Each row is where one point has got to under a steady rotation. How many ticks took it there?
The counts run from 0 to 452.
[ 33   9  -8   4  24  29  -7   9 -14  13   3  20  24  11 -22   6   8  13
 -12   7  30  31  24   7  30 -23   1  28  16   4 -25  -1   0   1  -2  13
  14  15 -26]
428
[ -4   7 -24   3  36 -11  29  -4  16 -12 -21  -7  -6 -32  -7   4 -17   9
   3 -14   0   6   8 -22 -54  21   4 -13 -15  -9  35  -3   8   1 -21  -9
   0   0  22]
132
[-26  16 -11  19  27   8 -21 -28   6 -17   4   4  -5   3  23  30   3  28
  -1   2 -11  20  25  30   5   0  17  15  15 -21  -7   1  -1  35   4  42
  -5  25 -13]
372
[-10  10 -12  12 -21  -3 -19 -27 -49 -22  -1 -17   3   6 -10 -17 -12  10
   1  25   5  -1  20  22  22 -18 -15 -17   2  -7 -29   6  14  15  28  21
  28   6 -26]
215
[-16 -11 -25   4 -15  15 -10 -33 -11 -45  -8 -11  -2  -5   3   9 -14   1
  -7   9 -11  -4  12  11 -17 -31  -9 -15  -2  10 -35   2  15  22   9  43
  18  11 -26]
339
[ -4  11 -40  -1   2  16  21 -14   9 -15 -18 -30 -15 -34 -10   9 -14   8
  29 -32  -3  18  -5   4 -37  -7  16   3  15   7   7   0  -3  27   8 -15
 -13 -10   4]
40
[ -6  -3  11 -35  34   6   7   7  22  25 -13  10   6   9   9 -15 -12   2
   9 -47 -24 -23  -7   9 -10  22   5  23   8  12  21  20  -9  -4   0 -18
  -9 -11  25]
169
[ -7   0  -2   1 -13   1   5  18 -25  -4 -34  -2  -3   5 -13   1  24  41
  26  23   4 -27   1  28  15   1 -18 -35  -3   7 -15  -7 -35  17  22   3
  37  -2   9]
400
[ 12   9   6 -20  25   2  33 -22   2 -28   2  20  52 -15  24  -3 -17   3
   3   0 -17 -30  13 -26 -25  -5   5 -13   2   5   6  21   1 -19 -18   9
  -3  19  14]
12
[-31  14   0  -6  14 -25 -28  37  10  17  11   8 -30  26  -8 -23  -6  -5
 -10 -25  -2  -5  -1   2  12  33  -9  -8 -11 -19  27  -9  13  11   8 -18
   4 -26  19]
157
[-14   0  31 -12  -2 -10 -27   6 -22   3  25  27   8  51  11 -10  13  -1
 -14   8  -5 -35   0   5  51   5 -11   2  -3  -7 -22   6 -11  -7   4  22
   5   0  -8]
402
[ 17  20 -36 -10  -3  34  11   8   2  -2 -18 -15   5 -19 -24  -9 -13  14
  27 -27  15  33   4   7  -3 -21   5   1  22  20  -2  -2  10  27  23 -28
  12  -7  -7]
139
[  2  15 -10  17  39 -13  -3 -35 -43  26  -6 -18  -1  -2 -12  -5 -19  24
  12  -4   6  23  12  19   4  19  16  25  20 -27   9  24   5 -10   0 -11
 -12   8 -12]
193
[-18  -9  11  -1  39   7 -19 -16  -1  17 -32  11 -11  16  10   5  -6  32
   0  -5 -26  -8  23  43  -5  18  -1  13  15  -4   2  23  -8  13   6  32
   9  14  -4]
181
[ 12  -6  28 -24  32  12 -19  12  -3  30   8  40  28  35   5 -10   3   3
 -14 -15  -6 -19   5   9  37  -1   2  31  12  12 -15  15  -7 -14  -5   8
  -3   3   2]
81
[ 28  13 -33   0  -2   8  27  30  -4   0 -13  -8   0 -19 -41 -12  -1  -1
   8 -10  37  16  -4 -27 -10  -3  -4 -13 -12   5  10 -16   2  -6  -6 -39
  12 -21   5]
9
[-22 -13 -17   4  -1  -7   7   1   4 -35 -27  -9 -24 -12 -10   5  -7   1
 -15  11  -6 -19  10  -4 -42   2 -24 -44 -34   2  -3 -12   5  20   0  31
  33  -4   2]
121
[ -4  18 -22  21 -24 -26   8   6 -37 -20  11 -17  -2  -9 -26 -10   3  -2
  -2  30  34  -5  -4 -27   4  -3 -15 -33 -28 -23  -4 -17   3  -4   2 -11
  14  -8  -6]
221
[  1 -26  10 -23  43  28 -15  -4   8  30 -26  19  -1  26  -5   1  -9   5
 -15 -28 -17 -14  11  33  -6   3  -5  33  14  20 -16  19  -8  -1  -1  29
   4  -3  -4]
82
[ 24  17 -21  14  25  24   8   7   5 -16  -2  20  24 -12  -6  24  11  25
  -5  16  22  36  31   4   3 -28   4   2   6  -1 -13 -14  -4  21  -5  21
  13  28 -12]
19
[-24  22  -8   7 -13 -29   1 -14 -24 -46   1 -16  -4 -14   6  -9 -14  12
  14  24  -4 -15  14  -6 -13   5 -16 -50 -18 -22   7  -4  13  19  14   7
  22   5   2]
345
[-25 -21   5 -12  27  -7 -24  -3  -2   1 -22   2 -19  15  -4 -23 -30  -8
 -24  -7 -23 -15  24  18 -26  18 -22  -5 -16   6  -1  14  31   4   3  33
  28  -9  -5]
436
[ -3  40 -15  25  10 -26   1  20  -3 -17  41  11   4   7   5  11  18   8
  -5   5  26  19   4 -30  21  12  13 -12 -11 -40  21 -27  -3   6 -14 -13
 -17   6   6]
254
[ 25  12   5  14  -2   2   6  12 -22 -13   3  24  29  10  -7  12  27  23
  -3  40  31  -6  14  -6  25 -17 -12 -19 -13  -8 -23 -10 -23  -8  -5  19
  21  21  -7]
210
[-13   0 -30 -13  35  13   8 -18  25   0  -8 -14 -12 -20   0   3 -27  -8
   1 -51 -14  14  -3   1 -39   5  17  21  13   3  21   7  14  10  -9  -7
 -26  -7   3]
39
[-24 -13 -14   1  -1  -2 -16 -32 -27 -21 -26 -21 -18  -1  -9 -15 -31   3
  -3   7 -20  -6  15  20 -22  -4 -19 -15  -9  -1 -11  11  26  16  21  25
  30  -3 -16]
437
[-11  37  -6  15  15  -8 -29  -5 -16 -15  23  11  12  16  11  -4 -12  14
  -2  12   0  29  33  11  34   0   9  -3  15 -29   6   1  22  22  11  15
   8  17 -11]
248
[-18  38   2  15  30 -31 -13  18 -18  19  14   3  -7  17   1 -10   3  25
  11  -2   8   9  16   3  26  39  10  -2   1 -41  37  -3  -1   9   5 -23
  -1  -1  12]
379
[  3 -12 -14 -27 -13  35   5 -23  13 -36   8   9  20  -2   7   5 -15 -18
 -12 -19 -13 -21   0  -5 -15 -41   0   2   3  29 -36   8   6  10   2  31
   3   8 -14]
17
[ 32  20  15  -8  30   9   7  19  -8   4  -5  37  52   6  -6 -10   5  30
   4  27  16   7  31  -1  20  -8  -6 -10   6  -1   1   8  -1  -9  -1   0
  32  17   1]
112
[  1  15 -25  26  -5  10  -8 -18 -18 -36  14   3  10  -5  -1  19   8  13
  -7  27  18  23  23  -1  10 -31   2 -11   0 -12 -26 -15   6  23   3  40
  13  24 -29]
340
